Each row has a name. Each question is about the rows just above it. Places in a row count from 0.

Columns, left to right: K G V U
mubef: [ -2 -35  -1  -2]
mizu: [-1  6  6 -1]
gage: [-1  4  0  0]
vuk: [33 -3  1  1]
labi: [ 51 -10   1   2]
Whose row is [ 51 -10   1   2]?
labi
How many times does mizu hold [-2]?
0

Columns, left to right: P L W S H Q
zolon: [ 22 -42 -45  22  44  17]
ririf: [-52 -18 -52 -28 -52 -18]
sozo: [ 48 -55   7  48  29 -29]
Zoz: [-48  25 -39 -48  15 -39]
Times [-52] occurs in ririf:
3
Changed zolon: [ 22 -42 -45  21  44  17]. Place and old value:
3, [22]
Changed sozo: [ 48 -55   8  48  29 -29]. Place and old value:
2, [7]
[-28  48 -48] is in which column, read top down?
S
Times [-49] occurs in Zoz:
0
Which column holds [ 44 -52  29] top down?
H
How many times does sozo hold [-28]?
0

Columns, left to right: B C Z N
tofe: [-15   9 -14  -2]
zak: [-15   9 -13  -2]
mok: [-14 -14 -13 -14]
Noz: [-15 -16 -15  11]
Count of [-16] in Noz:
1
How many times does mok hold [-14]?
3
Where does [-15 -16 -15  10] differ from Noz, and what was there?
3, [11]
Count of [-13] in mok:
1
One entry of Noz was changed: [-16 -16 -15  11]. Where, and from what?
0, [-15]
Which column holds this, read top down? [  9   9 -14]
C

Columns, left to right: Y D T R
Benam: [-8 -8 -7 -8]
dut: [-10  28  25  43]
kizev: [0 0 0 0]
dedag: [ -5 -19  10   4]
bamu: [-20  44 -22   1]
Gek: [ 1  0 -1 -1]
vif: [-22  18 -28 -17]
Dud: [ 1  0 -2 -2]
Dupu: [0 1 0 0]
Pimo: [  6   2 -12 -14]
nak: [ 0  0  0 -1]
How many times does kizev hold [0]?
4
Where does [-23  18 -28 -17] differ from vif, and what was there?
0, [-22]
Where does [ 0  0  0 -1] differ from kizev, and what was there?
3, [0]
[-20   1 -22   1   0   6] is in which column, read top down?
Y
Which column holds [  4   1  -1 -17  -2] top down?
R
Count of [-9] in Benam:
0
[ 0 18] is in which column, read top down?
D

Columns, left to right: fazu Lup vanu fetid Verav bisik furi logul
nimos: [  2  -5   5 -55  -5   3   2   2]
mozo: [-10  -3 -12 -46   3 -10 -13 -12]
lil: [-10  -3 -12 -46  -7 -10  -1 -12]
Times [2] occurs in nimos:
3
Where does [-10  -3 -12 -46  -6 -10  -1 -12] differ from lil, and what was there?
4, [-7]
Changed nimos: [  2  -5   4 -55  -5   3   2   2]. Place and old value:
2, [5]
One entry of mozo was changed: [-10  -3 -12 -46   2 -10 -13 -12]. Where, and from what?
4, [3]
One entry of lil was changed: [-10  -3 -12 -46  -7 -10  -1 -11]. Where, and from what?
7, [-12]
Where does [ -9  -3 -12 -46  -7 -10  -1 -12] differ from lil, and what was there?
0, [-10]
One entry of lil was changed: [-10  -3 -12 -45  -7 -10  -1 -12]. Where, and from what?
3, [-46]

Columns, left to right: dipir bana rodem mapus pimu manip nup bamov vavu Muron
besam: [-11 -37   1 -41   1   0   1  -8   1 -28]
lepor: [ 10 -16  -2  20  -4   1 -16   8  -1 -13]
Bidi: [  7  -3  -4  39  -6   0 -14   7  -1 -47]
futo: [ -5  -2   0 -53   0   1   1   0   0  41]
godo: [ -5  -2   0 -53   0   1   7  -4   0  44]
One entry of futo was changed: [ -6  -2   0 -53   0   1   1   0   0  41]. Where, and from what?
0, [-5]
[-37 -16  -3] is in which column, read top down?
bana
Changed godo: [ -4  -2   0 -53   0   1   7  -4   0  44]. Place and old value:
0, [-5]

Columns, left to right: kavu gul zav rok ves Kifo nufuz
rimi: [ 44 -46  40 -41 -51   0   0]
Lozi: [ 14 -14  14 -14 -18 -11  -4]
Fuva: [ 40 -38  31 -37 -44 -34 -17]
gopu: [-19 -19 -21 -21 -19 -21  -9]
Nog: [ 5 -7  0 -3 -8 -6  0]
Gomo: [ 41 -47  40 -42 -49 -41   0]
Pok: [ 27 -29  20 -23 -31 -22  -9]
Which column holds this, read top down? [ 14  40 -19   5  41]
kavu
Which column holds [-19  -7] top down?
gul
Which column holds [-46 -14] top down?
gul
Count of [-21] in gopu:
3
Where does [ 40 -38  31 -37 -45 -34 -17] differ from Fuva, and what was there?
4, [-44]

Columns, left to right: mup Sov Bipa nam tir mub godu zag zose fef
dig: [ 10 -18  -5  14 -42   4  11  10   9 -41]
Kezo: [ 24 -15  -3   5 -25   3   5   4  -3 -23]
Geb: [-37   9   4 -37  10 -13 -27 -31 -28  12]
getu: [  0  10   4 -34  -9 -12 -24 -28 -25  24]
lesor: [-26  -5  -3   1 -26  -3   1  -1  -1 -31]
fep: [-19  -8   5  10  -8 -36   7   5 -36 -36]
How many times does fep hold [5]?
2
One entry of fep was changed: [-19  -8   5  10  -7 -36   7   5 -36 -36]. Where, and from what?
4, [-8]
Where does [ 10 -18  -5  14 -42   4  12  10   9 -41] differ from dig, and what was there?
6, [11]
Which column holds this, read top down? [-24   1   7]
godu
Which column holds [ 14   5 -37 -34   1] top down?
nam
How many times does fep hold [-8]?
2
Count of [-36] in fep:
3

Columns, left to right: zaduk sez todo vutoz Tagek fulep Sizo
Rafeb: [-36   5   1   7   0  49  12]
Meva: [  2  -3 -32   9  -1 -20  20]
rig: [-49   2  16  22 -49  -3  16]
zis: [-6 14 14 14 13 10 13]
Mer: [-33  16  16 -33 -33  34 -33]
Count of [-49] in rig:
2
Where does [-36   5   1   7   1  49  12] differ from Rafeb, and what was there?
4, [0]
Where does [-6 14 14 13 13 10 13] differ from zis, and what was there?
3, [14]
Times [13] occurs in zis:
2
Where does [-49   2  16  21 -49  -3  16] differ from rig, and what was there?
3, [22]
Times [-33] occurs in Mer:
4

Columns, left to right: sig fil susus vek Reb Nama tokuf Sev
Nuzu: [  3  37  -3 -27  12 -23  18   4]
Loro: [-11 -34  20  27 -14  39 -34 -11]
zudis: [  0  24   4 -17   6  -9  10   2]
Times [-12] occurs in Loro:
0
How many times does zudis hold [6]?
1
One entry of zudis was changed: [  0  24   4 -17   6 -10  10   2]. Where, and from what?
5, [-9]
How many times does Loro hold [-35]?
0

Columns, left to right: Pidon pas Fopi Der denus safab vefe sefe zepev dopi
Zof: [ 25 -12  -9  35  22 -19  18   5  18  -1]
Lik: [ 25 -12  -9  35  22 -19  26  17  -1  -1]
mirav: [ -1  25  11 -10  17  17  34   5  25 -14]
Rifep: [ 21  13  -8  14  28 -15  24   8 -10 -11]
Rab: [ 20  19   0  19   4  -3  29  20 -25  29]
Times [19] occurs in Rab:
2
Where does [ 19  19   0  19   4  -3  29  20 -25  29] differ from Rab, and what was there?
0, [20]
Count of [17] in mirav:
2
How many times does Zof hold [19]?
0
One entry of Zof was changed: [ 25 -12  -9  35  22 -19  18   5  18   0]. Where, and from what?
9, [-1]
Which column holds [ 8 20] top down?
sefe

Columns, left to right: E X F A M
bolig: [ -1 -19  21  23  14]
vokuf: [ 23 -25  23  14   0]
Lufi: [-4  3 -3 -2  0]
zatad: [-9 -5 -9 -7 -6]
besun: [ -2   6 -16 -18 -13]
mefav: [  9  13 -14 -18 -12]
sis: [ 29 -49  24   1 -26]
kalib: [ 11 -14  20  17   7]
Gavef: [-23   9 -21 -13  -3]
pak: [-9  4 -7 -4  1]
Which column holds [-26   7  -3] top down?
M
Which column holds this, read top down? [-9 -2]
E
Where does [ -2   6 -15 -18 -13] differ from besun, and what was there?
2, [-16]
Which column holds this, read top down? [-19 -25   3  -5   6  13]
X
Count of [-7] in zatad:
1

